X: 3 groups of rows, each row roughly a mix of its group's hidden directions; one row fits no group:
X (80 x 10):
[[  4 -30 -22 -20  37   8 -39 -17  14   8]
 [ 14 -10 -10 -63  26  11   4   2  -6   8]
 [ 13   2 -20 -11  50 -11 -16 -26  -6  32]
 [ 20 -27  31  -4  -7 -33 -35  -8  28   2]
 [-34  23 -22  11   2  20  27  16 -37 -17]
 [  7 -25  47 -24  -9 -11  -5  36 -16   9]
 [ 32  35 -11 -21  23  21  17  16 -30   2]
 [ 39  20  14 -36  13   4  -3  12  -9  39]
 [ 47   1 -26 -21  21  30 -10 -17   9  13]
 [-36 -41  -5  12   5  -9 -29 -33   5 -10]
 [  5 -33  13 -35  -2   0 -46 -14  22   8]
 [-38  32   5 -17  -5 -16  11 -44  -2  15]
 [ 16  14  44 -16 -23  21  10   5   5 -39]
 [  2 -48  -2 -16  21  -4 -40 -13  19  10]
 [-17 -15 -48  10  29 -16  -9 -10  -7  34]
 [-20 -28  13  32  -4 -17  23   7 -29 -34]
 [-46   0  20  14 -38 -19  -8   8  25  -5]
 [ 34 -24   3  18  12  -4   1  47   0 -29]
 [ -5 -60  -9  17  17  -6 -15 -20   1 -21]
 [-41   7 -29  43 -13  15   2  10 -18 -12]
 [-39   5   0 -24  12  -6   9 -47 -19  20]
 [-12 -11 -37  19  19  11 -23 -45  -4 -14]
 [-41  31 -26  12  -3  20  26  -3 -27  -4]
 [ 12  22  36 -30 -15  -1   7  41 -16  17]
 [-48 -32  -4  12   9 -33  16   6 -11  15]
 [ 20  38 -15 -12  15  20  43  11 -21 -12]
 [-35 -42  -5  -8  13   1 -39   3  14 -18]
 [-19  39  -3 -13 -23   2   0 -40  19  27]
 [-30 -17  29 -25   4 -34 -17 -22 -26  -6]
 [  4  43 -42 -12  29  24  -4 -11   2   3]
 [ 54 -17 -17 -12   5  39   3  -6  -1 -13]
 [-11  10 -32  40 -17   8  14 -33  22 -19]
 [ 38 -30  33 -22  10 -25 -17  14   8 -10]
 [ 18  31 -43  -1  36  17   6 -22  -8   4]
 [ 49   8  20 -12  -5 -10   3  38  18 -18]
 [-10  57   9 -13 -22   8  16  30  -6   4]
 [ 44  20   8   2 -20   2  -2  40  26 -14]
 [-37 -40  -6  20 -11  -6 -21 -12  25 -24]
 [ 16 -45   2 -26  10  10 -39  -5  23  10]
 [  8   1 -48  -4  28  18 -23 -36  -2   1]
 [ -1  32   4   9  10 -27  29 -29  40  11]
 [-34  33 -13 -15 -12   5 -28  -1  39  16]
 [-38 -34 -26  27  20   9 -24  -3   1 -17]
 [ -7 -25  16  -6 -12 -31 -20  27  16  43]
 [-36 -39   4  18  -2  -9 -29 -32   6 -16]
 [-28 -30 -20  19  10  -1 -30 -41   2 -13]
 [-20 -36   4  22 -17  -7 -40  17 -22 -19]
 [-30 -30 -32  23  17 -11 -25 -30  -2   7]
 [  4 -24  25  35 -41 -13  28  -2   0 -17]
 [ 43 -21 -13   2  10  33   0  40  -3  -5]
 [-22 -31  36 -25  -9 -26  11  29   3  15]
 [ 43  25  17 -34 -10  31  -6   2  10 -16]
 [  6  52  22 -20 -28 -21  10   6  15 -11]
 [ 12 -30   1 -33  14   9 -43  -3  26  20]
 [-31  52 -21  -3  18 -10  -8 -10   8  23]
 [ 13   6  16  16 -22   7  41  23 -32 -29]
 [-22  27 -16  42 -15  -7  34 -14  -6 -22]
 [ 54 -15  12  -5  15  -2   4  36  16 -13]
 [  8 -10 -22 -14  14  46  12  23 -38   1]
 [-14 -17  46  19 -34  -8 -20  -2  17 -21]
 [ -3 -41  39  -8 -26  -5  -6  32  -4 -14]
 [  2  -4 -46  -2  29  19 -20 -39  -5  -4]
 [-37  29   3 -25  10 -10  27 -33 -19   9]
 [ 25  26  20 -14 -11  -6  27  46   0  21]
 [ 18   8 -29  21   4  18 -43 -36  13  -2]
 [ 20 -26 -35  12  25  26   6 -15 -15 -34]
 [-36  27 -26   2  12  21  35 -19 -21   9]
 [ 21 -24  -9  47   8  -4  -3  35  16 -21]
 [-17 -40 -17 -38  26 -10 -19 -12   0  21]
 [-27 -30   5  29 -22 -13 -45  -1  -8 -10]
 [ 50  23  14 -12  -8  -6   7  25  33  -6]
 [-25 -45 -21  25  24  14  -7  -6 -27   2]
 [ 45 -30 -13  10  15  28  -2  33   5  -2]
 [ 28  48 -10  27  -6  23  18   0  -9 -19]
 [-38 -34 -10  43  11 -16 -12 -13  -8  -8]
 [ 42 -44  18  -9  21 -10 -14  19   7  -6]
 [-14 -20  -9 -53  31   6  24  -4 -17  -7]
 [ -1 -52 -15  12  31  17  -4  11 -29  -4]
 [ -6  33  22   3 -10 -11  34  30 -36  -6]
 [  9 -26 -20 -36  19   7 -40 -22  11  16]]
which group is each row in? (one row of each group first):
[-30   1  17 -10 -15 -27 -24 -46  10  17] -> <105>
[-28  46  -9 -26 -11  16 -20  19  22   6] -> <37>
[ 34  26 -23 -24  16  37  -2 -20  -4 -19] -> <13>

[  3  37   5  33 -10   0  43  22 -15 -12] -> <13>
[-53  11 -23  22   4   6  13 -30 -16   7] -> <105>
[  9  55 -24  -5   4   6   2 -20  17  30] -> <37>
[-11 -52 -10  23   5  12 -30  12 -25  -6] -> <105>
[ 13 -46  42 -12 -21 -12 -13  15   9   9] -> <37>
[40 46  3 -9 -7 14 24 27 -3  4] -> <13>
